In the data rows, the value 128 means zero.
Here is a table of points, one per row:
[ 94 106 123 141 128 142 117 164 162 155 163 143 172 194 204  95 145 137 107 109 124 108  97 109  78 109  93 107  70  82  76 116 125 138 142  93 177 125 105 109 156 113 110  96 155 119 112 160]
[143 137  92 101 129 162 113 149 159 155 143 177 160 174 150 159 144 163 107  90 162 133 124 103 115 111 112 103 113 125  94  98  94 154 104 160 141 118 156 146 110 161  80 161 112 133 160 115]
[107 142 166 136 124 147  98  97 100 168 121 151 161 142  92 147 161 122 156 141 141 137 136 129 128 119 131 143 134 140 161 182 130 103 151  94 123  99 111 148 146 146  82 147 141 115 105 129]
[156  90  81 117 105 160 152 129 186 150 153 162 118 106 100 142 142 124 157 109 125 100 117 101 106 119 117 128 110 111 104 127 139 109 171  90 196 199  91 166 154 101 127 115 147 120 103 125]
[102 137 118  93 152  93  99 160 151 157 145 130 104 110  95 140  96 118  90 159 131  94  77 102 136 100 119 119 143 115 129 125 162  93 136 113 184 157 107 135 157 160 137 148  92  94 119 122]
[146 145 104 114 125 160 110 105 119  87  87 115 147 103 121 141 140 129 111 110 137 123 128 129 150 136 141 183 128 121 116  99 116 152 125 152  96 100 109  92  96 111 118 110 161 139 138 140]
[ 93 143 139 143 143 161 103 135 135 160 111 121 131 123 121 109 106 142 156 107  81 124 115  93 127 128 164 125 153 130 141 145 150 155 163 109 152 127 159 130  94 161 111 145 154 101  91 129]
[112  91 130 133  98 145  96  99  92 111 111 126 116 148 120  94 113 146  93 142 131 172 161 170 116 146 143 122  85 132 106  98 120 140 107 108 135  73 110 152 156 100 161  98 158 140 134 129]
[159 156 145 164 141 147 166 135  99 155 136 131 123 129 121 156 141  95 110 147 118 110 131 115 158 129 160 136 129 123 127 129 167 109 126 141 127 128 107 114 111 159 104 163  92 101 145 145]
[157 159 138 140 109 156 115 113 169 147 108 110 108 118 115 106 143 118  93 159 127 140 129 150 103 161 154 199 159 147 145 155 138 154 138 156  98 125  94 132 160 148 128 148 138 134 111 141]
[157 102 142 160 147 109  98  97 122  96 130 123 152 151 109 142 146 111  97 144  96 102 122 115 130 125 101 150 147 150 139 121 151  91 135 108 133 143 146 147 146  95 112 164 143 115 105 104]
[ 96 159 120 134 130  96 150 101 131  81 143 124 151 141 116 155 111 136  94  93 149 153 189 152 143 140 111 108 127 105 114 124 109 155 122  88  90  97  95 170 109 115 155 100 111 134 138 128]
[139 139 145 162 145 145  99  95 152 117 149 149 123 104 118 106 158  98  94 146 117 120 141 107 126 110 137 163 133 169 176 146 125 153 115 156 105 151 144 111  98 162 109  97 140 107 137 146]
[144  89 119 126 145 163 145 105 127 143 144 144 117 134 144 139 110 102 156  93 103 105 119 128  96 143 142 118 133 182 167 165 173  90 134 154  97 114  94 121 109 101 142  99  91 103 100 125]
[156 141 112 104 115  93 103 111 168 137 143 133 152 154 151 155 142 194 155 159 141 132  96 119  79  98  90 127 101 119 116  97 100 142 129 145 161 139 141 142 107 146 119 149 144 143 124 147]
[ 99  91 164 151  97 145 161 186 117 136 146 120 146  85 131  93 111 139 139  94 129 129 124 174 163 141 123 145 144 160 140 124 105 136 144 156 108 128 106  99 141 116 152 162 154 128 126 167]
[ 93 145 136 135 136 144  98 160 142 178 109 126 108 113 160 158  92 136 105 159 110 141 133 132 156 154 133 131 159 135 158 115 116  89 108 104 105 122  92 132 107 108 118 148 160 164 130 170]
[ 95 143 124 139 128  93 145 148 130 139 107 134 155 120  91 110 113  79  93  94  95 102 103 110 160 120 126 104 123 157 133 130 153 140 156 154 132 155 148 108 161  98 141 143 139 118 108 107]
[113 140  96  88 109  97 147  99  63 123 127 146 135 134 138 106 113 128 142 109 175 173 111 130 126  98 121 116 116 114 103 123 101 156  68 151 122 130 141 180 141 115 150 162 158 159  86 101]
[142 162 143 117 108 145 160 129 129 127 104 137 105  77 121  92 110 121 138 145 142 129 134 140 146 159 160 146 143 114 111 103 118  91 136 141 127  73 147 127 156 111 108  95 111 150 176 124]
[158 143 111  95 127 111  97 142 143 154 128 136 134 120 158 155 156 133 157 146 126  92 104 104 107 103 105 105 106 112 142 144 150 144 164 143 187 176 105 156 109 109 152 149 159 121 111 113]
[ 96 107 129 116 127 110 113 161 103 110 112 113 154 127 108 141 158 127 153 108 143 124 134 159 144 142 161 156 123  96 133  89 111 152 112  91 102 105  90 103  95 161 129 147  93 139 155 121]
[111 157 121 144 196 113 150 147  93 125 169 110 110 151 106 157 161 121 109 110  98  93 148 127 126 107 136 139 153 140 146 152 144 155 151 140 147 146  97 135 115 113 183  95 145  88  82 107]
[ 94 142 143 152 142  94 162 124 134 153 130 155 112 130 134 143 157  97 153 164 115  95 114 108 103 142 127 103 144 162 130 134 133 155 145 139 115  98 144  93 109 110 121 147 143  81 135 119]
[ 97 158 153 121 139 163 149 102  92 135 141 150 151 153 143 144 112 142 111 111 159 148 154 124  95 140 109  99 117 128  93 111  94 156  97 155 111 139 111 172 156 116 132 112 110 137 119 129]
[145 144 144 124 142 146 114 144 156  91 131 160 141 134 138 143 144 108  95  95  87 120 100 136 127 103 123 103 125 138 162 173 154 154 137  93 127 124 108 126 112 110 120 115 154  82 120 131]
[158  89 158 188 189 111 100 154 153 142 168 105 127 123 118  93  94 137 153 106 100 130 133 113 122 112 169 121 130 135 166 165 144 106 152  95 131 141 159 137  97 157 113 101 140  91 128 113]
[159  89 119 117  94 112  97 116  82 144 110 122 125 122 166 143  96 130  94 143 158 155 146 173 139 146  93  97 102  88 125 109 126 110  96 143 107 141 143 148  96 164 137 110 145 113 121 125]
[ 95  93 115 117 114 146 115 118 127 101 175  76 102 120  77 146  93 129 155 163 118 135 125 151 134 147 148 158 123 149 144 126 130 137  95 140  97 131 145  92 157 113 125 161 157 138 123 154]
[ 93  93 105 135 130 157 146 140 150 117 113  99  54  90 165 143 156 124 136  94 132 122 120 175 135 145 150 155 110 143 125 121 114 151 110 150 135 134 162 108 111  99  90 144 139 167 121 167]
[154 153 164 174 119 159 114 103 134 170 105 120 104  87 119 142 159 136 154 155 130 135 121  99 117  73  80 102 147 119 110 114 112 110 118 108 123 144 145 127 155 156 180  98 112 158 179 188]
[145 155 153 172 172 112 148 150 130 110 109 139 120 133 147 108 110  79  96 112 107 133 126  90 154 137 111 131 103 153 147 145 128  92 129 154 150 113 159 134 146  97 121 164 154 112  91 123]
[154 105 153  94  97 148 116 141 131 119 134 139 123 139 115  95  93 119 110 159 138 118 148 106 154 118 127 149 173 138 130 142 129 141 128  95 140 111 142 119 143 163 106  97 157 108 117 111]
[160 140 127  94 123  98 167  82  98 130 139 160 155 125 169 141  96 155 107 108 168 155 132 132 122  97  96 128  90 134 114  88  95 112 110  87 136 121 144 101 156 161 116 147  94  90 115 106]
[115 158  90 130 146 113 111 153 113 100  80 113 129 134 127 105 106 119 154  93 120 131 149 159 170 144 140 135 124 122 107 108 131 140 128 140 110 104 142  84 110 160 142 160 109 153 165 116]
[142  91 132 118  96  92 161 111 115 153 138 113 122  86 141 159 112 135 149 111 130 133 108 121 122 195 156 161 148 138 156 133 139 154 143 151 109 122 148 117 159 114 112 146 143 159 173 146]
[142 146 156 147 137  95 149  94 135 134 163 100 131 126 109 106  93 127  96 145 151 143 123 139 147 125 138 154 164 163 143 176 147 139 138 156 136 128  92 139 108 111  80 100 153 117 118 130]
[104 142 143 132 148 114 149 129 146  92 130 152 112 124 125 143  95  94 110  95 124 132 106 144 122  87 111 124 114 121 122 157 173 106 167 154 152 166 144  90 109 148 135 112 156 123 124  81]
[153 103  88 106 145 146 163 147 140 140  96 105 153 112 124 153 158 103 109  95 100  98  90  79 102 133 122 130 149 139 138 136 144 106 131 142 160 140  95 135  97 100  97  96  93 118 113  92]
[158  90 140  91 151  95 162 132 125 117  98 145  98 133 125 155 159 143 151 161 139 151 166 166 170 148 161 149 138 101 101 133 110 107 151 141 124 131  95 122 113 115 140  99  94 148 139 139]
[140 159 128 125 141 160 115 158 109 103 138 100  82 112 118  92 158 159 152 158 151 108 130 136 136 146 119 166 144 110 132 135 143  91 111 109 136 116 159 109 144 158 118 111  95 151 160 137]
[152 140 139 127 116 110  99 128 127 134 142 161 133 115  91 141 145  94  95 145  76 114 113 133  98 129 125 133 147 146 122 149 149  93 166 108 145 133 144 127  94 158 113 147 107 130 118  70]
[ 97 141  88 122 142  96 116 137  96 130 110 140 146 138 154  88 144 164 150 107 161 141 187 137 100 142 126 121 111 130 101 120 132 103 108 106 111 137 143 153 109 147 167 164 113 127 114 139]
[ 97  91 154  89 143 148  94  94 109  98 104 124 126 138 114 158  94 125 153 109 152 158 144 164 138 161 151 123 144  84 116 119  99 152 123 142 115 136 147  92 158 112 132 149 108 128 163 140]
[145 158 123 168 167 111 114 135 137  83 106  93 113 129 124 144 143 114 155 109 147 111 127 119 132 142 151 128 145 146 169 158 154 154  93 109 127 112 109 138 164 163 110 112 143 112 132 135]
[143 141  85 112  99  95 117 122 162 177 162 179 161 192 167  92 112 148 154 143 119 120 124 110  88 103  95  80 111  69 114 104 103 108 131 157 149 142 155 126 141 149 146  95 147 145 123  96]
[ 93 141 135 132 118 109 162 126 101 140 113 123 116 113 120 107 160 108 152 110 110 112 136 136 134 134 139 149 119 139 123 155 121 149 130 155 108 128 106  95 144 166 107 146 159 133 161 150]
[109 157 100 136  76 157 115 109 125 138 160 168 129 132 151  91 160 195 140 142 142 131 131 102 131 115  98  87 107 103 105  95  98  95 106 107 104 168 156 161 141 111 112 146  94 103 105 143]
[ 96  89 132 166 169 146 152 180 129  94 111 171 160 129 113  96 156 121 152 153 134 111 111 136 124 103 146 105 143 126 158 141 160 154 157 141 111 152 161 130  99 114 140  97 152 146 104 133]
[ 95 141 110 135 146 149 114  69  90 124 125 123 156 149 151 139 112 149 111 160 137 171 149 148 155 145 102 133 106 112 140  86  92 110 143 156 133 115  94 161 109 101 138 113  93 110 123 123]
[158 106 123 108  88 159 152 124 146 123 120 116  97 139 141 158 158 148 105 142 130 130 153 166 154 126 131 108 165 112 104 105 125 139 123 107 115  98 144  99 145 149 118 162 146 165 149 136]
[155 106 174 141 116 145 102 163 134 107 141  79 144 115 140 108 144 105  97 146  91 118 115 106 109 113 139 111 124 148 120 152 166 155 171  95 137 144 157 157  97 160 117 148 151 141 101 112]
These points spread out most along one direction. Take the direction at right angles to it along which they spread out most. Go by this last direction. For each point below, how far along it does it lie, from 0 to 99? The average is 50, and the first point in the table lies past the average. One standard deviation of the points above along it is 16.
[140 106 164 136 123  94 160 127 149 145 131 132  85 113 127 143 106 113 154 109 119  97 155 105 151 147 127 153 160 147 156 150 149 143 108 140 113 102 147 150  93 113 117  99  89 140 137 150] : 35
[145 143 103 118 124  98 115 148  95 120 137 107 111 158 126 160 111 134 142 159 147 192 123 132 137 117 139 106  81 123  95 108 100  91 107 140 118 103 158 116  96 146 164 109 146 135 110 149] : 52
[110 143 101 141 114 112 147 108 145  95  87 107 125 117 162 155 159 135 153 145 135 146 159 144 153 122 153 104 104 119 104 108 107  90  91 155 109 110 108 123 112 115 147 146 111 138 114  96] : 44
[139 156  96 101  90 142  97 134 124 104 160 162 132 140 134 156 108 142 109  96  99  88 117  85  75 107 126 120 147 122 134 132 128 108 175 155 142 201 145 156 143 111 140 112  92 145 106 142] : 75
[142 112 133  81  87 144 165 121 110 115  51  86 106 154  80  91 156 132 106 143 144 140 110 142 156 156 160 130 140 150 151 131 109 150 105  89 123 142 146 127  92  98 100 113 142 144 177 137] : 28
[156 139 152 153 117 156 149 133  89 110 141  91 103  88  80 138  95 145  95  94 124 124  98  87  76 114  97 115  94  86 115 104  87 109 133 152  95 143  90 136 152 147 174 117 112 212 164 155] : 48
[108 104 136 136 103  97 162 103 126 116  94 102 158 150 152 144  96 169 154 144 148 142 167 131 116  88  86 116 108 129 112 107 115  94 118  95 104 112 110 168 157 113 140  98 113 107 154  77] : 59
[160 110 131 104 120  93 109 149 124 127 120 124  97 131 114  91 159 135 152 108 119 160 178 140 132 129 135 123 139 150 122 127 134 155 110 142 140 118 106  84 159  94 112 100 104 159 139 155] : 37
[113 141  91  77 114 147 151 154 146 187 165 135 183 168 153  93 109 120 141 161 109 100 101 129 122  73  82  91  91 103  83 133 102 157 110 109 158 117 158 174 153 110 154 147  92 136 159 121] : 83
[110 140  97 149 164 146 100 142 157 140 108 119 110 132 138 142 107 131 140 162  90  94 100 117 111 135 149 113 137 174 130 143 146 146 157  92 142 140  93 111 159 161 162 145  90 120 116  78] : 55
[112  89 108 153 120 146 113  95 125 126 141  94 138 150 113 107 157 147  92 158 184 126 168 120 143 152 122 126  94  84 110 124 123 154 114 154 125 112 145  99  95  96 176 149 107 110 108 112] : 49
[145 145 148 132 124 148 162 129 141 114 140 141 110 128 134 106 113 104 156 108 122 132  94 135 135 147 139 150 146 125 162 133 155  92 146 139 122 120 143 121 156  97 141 163 142  94 116  88] : 45
[111  93 173 116 153 110 111 109 146 130 128 159 151 106 109  93  97 119 153 145 139 148 104 142 162 160 157 118 148 139 135 131 126 139  96 109 115 118  91 121 156 114  70  98 141 133 138 130] : 36
[140 144 139 125 123  96  99 144 150 107 163  98 138  83 111 156 145  94 141 108 141 161 121 133 126 151 108 164 162 124 144 124 125 139 104  92 144 112 160 115 110 143 139 112 107 123 161 177] : 38
